A single turn carries every row of the set below to another of its rows. Some are shown first; where does it send the rows asked next?
j_530: [ 10  12  18   5 -21 -12   5  11   2   9 -10  19  -1  -8]
j_250: [ -2  -7  -8  -4 -30  -8  -2  -3   4  -7   3   1 -15 -25]
j_293: [ -5  -2   3  -6 -39   1 -11   2  -3  -3  15   1  -4 -16]
j_631: [  0  -9  -4  -7 -38  -5  -9   0  -5  -1  11   4  -6 -18]
j_884: [ 11   2  22  10  17   1   8  11  -3   7  -9  -6 -11  -4]
j_71: [-24   6 -13   0  -2  10 -18 -12   0   0  23   8  -6  -6]
j_806: [-9 -1  9 -6 26 20 -7 -6 -7 -5  6 -3  2  4]
j_129: [ 12  -4  20  12  13   3  13   4  -1   2  -9  -6 -18   0]
j_15: [ 13   6  16   6 -17 -19   4  15  -1   6 -10  16   2  -5]
j_118: [  9   5  11  -6 -14 -19   3  21  -1  -8 -15   8   3  -4]
j_402: [-7 -6  3 -6 25 17 -6 -7 -7 -8  9  0 10  6]
j_239: [-26   9 -17   7  -2  10 -14  -8  -6   3  19   1  -5 -10]
j_552: [  2 -22   5  17   1   8  10   8 -18  13  -2 -12   9  -4]
j_322: [-22   3 -21   5  -3   7 -15  -8  -1   3  25   9  -4 -11]
j_676: [ 13  12  18   1 -21 -18   3  10  -2   3 -10  10  -3  -8]
j_3: [ 11  -8  17  12  19   2  11  10  -1   9  -9  -6 -11  -2]
j_740: [  9 -19  -9   1 -24  -7   9  -7 -15 -15   7  13   1  -2]
j_918: [ -3   1  -3  -9 -37  -4 -11  -4   0   2  12   4 -11 -16]
j_852: [-12 -13   9  -5  16  18  -8  -5   7  -8   9 -11   9   2]
j_670: [ -4 -12   6  12   6  13   0   6  -4  -4  24  15  23   6]
j_572: [-4  4  1 -9 25 19 -2 -4 -8 -9  7 -2  5  8]
j_608: [ 12   1 -13  11  -6 -11  11  25 -14   8   2  13   4   2]
j_501: [ -4  -2  11  13  18  -1   5  17   4  13 -14  -9  -7  -3]
j_398: [ -3 -15 -17  12  -7  15   8  -7   1  12  18  22  -4 -15]
j_488: [-19   8 -16  -1  -2   5 -12  -9  15  -2  19  15   3 -13]

j_71 turns into j_884
j_322 turns into j_3
j_852 turns into j_118
Where do these go?
j_740 turns into j_670
j_239 turns into j_129

